The rows of Y fall into a few groups, and each row is roughly a mix of its group's hidden directions; one row fits no group.
Y, 157 rows:
-58,18,-18,-15,-22,12,8,44,-22,4,10,-9
-9,-46,11,-5,-2,-56,-3,3,32,7,-31,2
38,16,12,-22,33,-21,14,28,-6,-12,-39,-32
-9,-3,14,29,15,22,-20,-9,18,-2,-69,13
9,22,-27,48,-34,2,46,3,-19,0,-16,4
35,-3,-18,-5,-4,-54,11,33,-24,11,32,7
-1,-15,-60,-18,5,-40,20,-5,-12,29,5,19
36,-1,-5,-54,-23,41,-5,0,-12,10,24,-16
17,26,2,-63,-20,15,8,-27,17,18,6,-24
30,18,17,-14,29,-51,-11,11,-17,13,-15,-39
-14,-2,-7,-30,18,-8,4,-2,9,35,-51,45
12,-36,59,10,12,-8,1,2,40,-23,0,13
2,30,1,25,33,-2,-7,42,-24,19,15,-44
19,-23,-11,-22,-30,-42,-22,-6,14,-1,-33,-40
-20,-18,-15,0,2,-17,-6,35,11,-43,-55,4
-9,40,-4,-30,9,-16,-29,-21,17,-3,-45,32
6,0,20,1,-5,10,77,-15,-5,15,10,22
-20,-44,14,-5,-22,-21,-19,-4,38,3,-29,-37
-15,21,27,-6,26,14,-26,-11,52,4,41,-10
33,-25,-22,12,12,-22,-14,-20,21,-48,-33,14
24,-22,5,-36,-32,4,20,-30,-25,-20,-11,-40
44,-23,-25,-10,-14,22,-38,19,-22,3,-7,-36
22,4,6,-12,-8,-11,-8,27,-39,-11,8,-65
-39,-24,56,4,-3,16,-23,23,1,-14,-2,28
19,18,-25,19,-20,12,28,16,26,-11,-58,2
-52,-6,28,19,28,16,6,-39,21,6,11,-21
-13,55,27,-14,4,-4,20,22,23,1,45,-2
-7,-13,20,-4,8,-53,7,28,38,-23,-8,-34
40,18,-39,-24,-23,-13,-18,3,-27,-27,-16,-26
20,-1,2,-9,45,-35,10,29,13,-31,-31,-28
-19,-27,-14,1,-48,22,-3,31,28,-33,27,0
-17,-32,28,-22,14,-7,-64,8,-11,-13,13,-8
42,34,15,-20,-4,-23,-6,25,13,5,-41,-30
-14,62,-4,-20,10,22,29,-27,-1,-4,29,6
6,-30,37,31,11,-34,-24,-25,-9,34,4,-24
18,-3,-10,-27,1,43,35,-28,4,-19,44,15
16,2,-7,25,-12,-13,-32,14,1,13,-67,-22
-14,-28,-26,30,5,-28,9,33,-48,17,-13,17
-30,11,-21,-7,13,16,34,40,-37,8,-27,-25
-4,5,21,-50,3,-12,14,-61,-1,1,-22,7
-21,1,28,-14,10,45,-24,13,32,-43,18,1
-10,-6,-26,15,9,-17,-5,33,-1,-24,-66,-8
34,17,20,24,-56,-4,10,14,-3,-7,19,-35
12,62,-12,5,-18,15,2,5,-19,20,25,-38
11,-25,-3,-31,0,-47,13,23,-12,36,3,38
-28,-21,51,18,-1,-11,-33,29,10,1,-29,21
-18,61,9,7,5,-39,-9,1,-17,-20,32,5
-21,-12,-2,26,25,-31,-6,-10,-46,18,27,37
-9,-21,-12,48,3,4,9,29,-15,12,54,20
29,-54,-29,15,-4,16,-21,-32,-12,2,-20,-19
-43,1,52,-26,36,-3,-27,-6,3,-3,-15,6
-6,-21,33,42,-7,15,-38,37,-4,-25,23,-6
45,30,-47,-33,-4,-26,18,6,-8,12,-6,-6
20,-5,-41,0,-14,9,-17,-27,36,-43,0,32
-8,16,-2,12,-1,7,12,-28,6,-35,60,-35
-14,-14,33,31,41,-23,10,17,38,5,23,-23
-30,26,-5,31,-11,-33,15,22,-13,27,42,-20
7,34,-11,25,18,4,-17,-20,-1,50,45,-9
62,8,-24,-16,-11,13,-4,6,38,-24,22,-6
7,-34,2,37,30,-4,19,-57,-12,17,-8,-3
-6,-57,2,-13,1,-33,15,-22,-23,-41,-4,1
11,0,42,-18,47,-14,-12,-6,49,4,-1,18
45,38,-35,-18,-1,-27,21,-8,28,-8,12,-18
-21,-19,-17,-17,23,44,-36,-19,-14,-4,18,-39
11,-13,4,0,-11,-68,12,-1,14,24,34,-21
-14,-32,52,37,9,-11,-18,-19,-14,21,-23,12
-9,-24,-48,-38,-7,37,20,-19,13,13,23,1
9,-31,54,-4,36,31,6,-18,6,10,-27,-11
-7,-36,-19,19,28,-25,-30,16,-45,29,-6,-6
-8,29,15,-28,-18,-2,67,10,8,9,7,21
18,14,24,15,25,-12,-18,-1,-48,48,-18,-13
18,4,-62,-19,-39,-26,16,-16,-14,-3,6,-7
-18,13,25,-13,24,4,21,42,-41,26,-19,-26
24,-4,-22,-30,-39,-5,26,-40,30,5,23,-17
45,32,-30,10,-20,-2,34,28,2,14,19,-24
-74,-13,17,-14,-15,20,0,0,1,-21,11,12
9,29,-1,62,-29,-14,26,17,7,-26,7,-4
51,-4,-32,7,-12,-9,-29,3,-50,1,-14,0
-16,-32,26,-23,-25,7,-22,24,-35,-39,-17,18
-10,13,-6,-8,22,23,28,29,-1,-53,34,24
5,34,-27,-13,-32,11,37,-34,8,-4,9,-41
-10,-48,1,25,0,-38,-6,-15,18,-42,17,-21
-9,-35,-15,-6,7,-9,-32,-31,10,-8,-58,-19
35,15,6,41,2,-47,-12,-2,11,29,-27,-19
-1,-4,-32,-35,-40,19,-14,33,34,-8,-26,13
46,51,-4,1,-18,-7,20,-9,28,-29,-4,-17
-5,22,22,12,-17,16,-17,16,28,-45,39,-33
7,31,16,25,13,-5,-18,37,-2,36,-47,-18
-23,4,44,53,2,26,21,-4,0,0,-27,17
0,-3,12,-8,12,-27,-28,-30,-45,16,-49,-3
34,-28,-8,-4,0,14,29,2,-11,18,-52,-37
37,17,-36,0,14,25,32,4,-13,44,-2,-25
26,8,9,13,-26,6,11,-25,-19,-40,35,-44
2,-30,-11,21,-16,-51,-23,-17,11,-20,-19,-39
-18,-5,30,54,33,-28,-26,24,-12,0,2,-1
-28,-22,4,19,-35,15,-28,7,29,-20,-24,42
-21,13,-31,6,23,-44,13,23,18,-22,0,45
-14,-23,-29,-8,6,21,-20,-28,-12,-34,20,51
-30,-10,18,50,23,-17,-18,27,-32,-13,11,23
21,36,-34,15,-8,-6,37,-16,36,5,-29,-26
-19,31,-50,28,-11,-39,9,2,-1,3,1,34
-3,-42,-9,15,-17,-25,-33,15,2,-9,-53,-18
-23,-40,0,2,-2,-52,0,24,-7,31,-18,29
-46,-36,23,38,-24,5,-23,10,-18,-20,13,8
35,25,-16,6,-15,-31,7,40,-19,11,36,-28
10,35,-45,-26,-17,-8,4,-12,-43,23,6,-25
33,-5,23,19,-13,41,4,7,-29,-16,35,36
-27,26,4,-21,30,-16,-6,46,18,43,4,17
35,25,11,23,36,-7,17,38,7,5,-16,40
13,23,31,0,5,24,33,40,45,5,-12,-22
32,5,16,56,12,-6,6,-16,11,43,-8,-25
-35,-41,25,-12,7,6,-3,-46,29,11,-19,18
8,6,-40,-51,30,41,10,10,2,11,-10,16
47,13,5,2,-14,1,-5,57,-3,35,2,-20
-28,-17,-29,2,-2,1,-39,34,-48,-23,0,8
23,-29,-51,-1,-24,29,-4,24,13,28,6,25
-1,5,21,-4,15,63,43,28,-2,2,-14,8
54,-5,6,-30,1,42,-15,11,5,2,-37,11
2,-26,62,33,-21,-12,-13,-1,11,22,-23,5
-15,15,-8,55,3,-16,-30,17,11,27,-27,31
-8,18,-16,-7,-39,-16,22,35,8,-27,12,-50
39,-28,4,26,-15,19,14,0,-47,-22,-32,-8
-18,16,29,-13,8,-8,-48,39,-21,12,-33,18
6,32,-6,4,16,-20,35,11,-14,-2,64,14
32,28,0,6,-1,-11,9,-24,-9,-14,7,-68
33,-16,30,-4,-12,14,-18,-23,22,55,-12,-20
55,22,-42,22,-5,-8,11,21,-21,12,2,-23
-20,-37,12,21,36,-8,-43,-31,-1,8,16,-25
1,-37,-10,-12,13,28,-14,-18,-8,-53,-26,29
-17,13,-2,-22,-24,-34,8,-34,-2,45,30,-24
-13,-26,1,-7,-13,15,-64,1,15,-30,30,-13
-2,6,-58,-35,11,18,11,-11,-13,-38,18,14
2,-2,-33,46,-3,5,54,-18,24,17,14,8
3,-6,-11,51,-21,-29,-21,19,-19,11,15,-44
9,-16,34,4,-18,-27,4,3,-43,25,-44,-24
39,-22,-1,38,22,10,27,-16,-43,27,4,-2
-23,19,-18,45,46,25,1,18,19,23,17,-1
22,-22,-37,6,7,7,24,-50,-43,-4,9,1
-11,-59,9,16,4,-9,3,-36,3,-31,22,26
14,33,26,-2,42,3,4,29,36,-19,-18,32
30,-5,-36,-25,30,-30,1,-10,-11,26,-32,30
-24,-5,8,-13,10,3,19,-58,14,-21,47,3
-3,-48,-10,-7,-43,26,0,-8,1,-35,-22,28
5,26,-43,8,36,-42,-15,-2,-17,15,8,-33
13,4,2,36,-25,-44,41,-11,12,32,20,-16
23,-27,29,-27,18,-22,-25,-29,-12,40,-26,3
26,17,-18,15,13,-19,7,9,-9,11,-12,-71
14,-5,-15,53,-19,-56,0,-10,-23,0,-9,1
19,2,-2,18,-20,11,-18,12,49,-26,-48,21
-3,-40,-40,24,-22,3,-10,17,-27,3,9,46
2,-16,-16,-19,-20,-3,-5,-17,-25,-10,-52,50
20,-32,23,-18,0,-49,14,18,38,27,12,-1
-22,-1,44,0,33,-21,-21,47,-12,9,-26,-4
-27,-16,8,-5,-23,6,47,-9,15,6,53,-22
1,48,10,41,6,2,17,6,5,10,47,-27
-18,-24,-49,-11,-3,1,-16,-29,-21,-36,12,34
-12,5,-21,-6,-19,-46,2,48,-29,35,-6,4

One row of each group comes first, with its name. Which group is each row after those in?
22,-5,24,41,18,-27,-1,33,19,36,-28,16 : L
6,15,-20,-53,-35,6,-6,36,-4,5,-14,34 : P
4,0,30,-23,29,20,-6,53,21,23,32,-5 : C
7,22,-70,-3,-3,25,17,-24,-18,0,16,-2 : S

13,-26,17,-19,11,39,16,3,15,-48,-12,38 : S
13,-9,-15,39,2,-8,33,-36,21,18,37,-31 : S
-49,20,14,1,9,48,18,17,25,-29,8,-5 : L
-40,11,-7,-43,3,-35,-33,36,3,9,-14,-2 : P
-24,-2,6,-11,24,-22,17,48,-3,41,22,-29 : P
-42,17,-16,32,32,16,16,21,1,33,30,-18 : S
-31,-39,6,-3,17,33,-11,-51,-13,24,-13,-7 : C
0,24,-31,-31,54,-20,-2,25,3,-26,12,-16 : S
-42,17,1,-17,-4,21,-3,-49,24,-23,-30,-18 : L
-1,49,-3,-34,8,-37,26,-12,-22,27,-3,20 : P
-20,-1,2,-18,-10,-10,-31,-31,-19,15,60,21 : S
-1,58,5,-5,4,-24,-21,-1,18,-24,-1,-47 : P
65,6,-13,-4,30,4,8,-40,-23,-2,0,-2 : S
-16,45,-26,-8,-7,-8,14,0,52,12,-11,37 : P
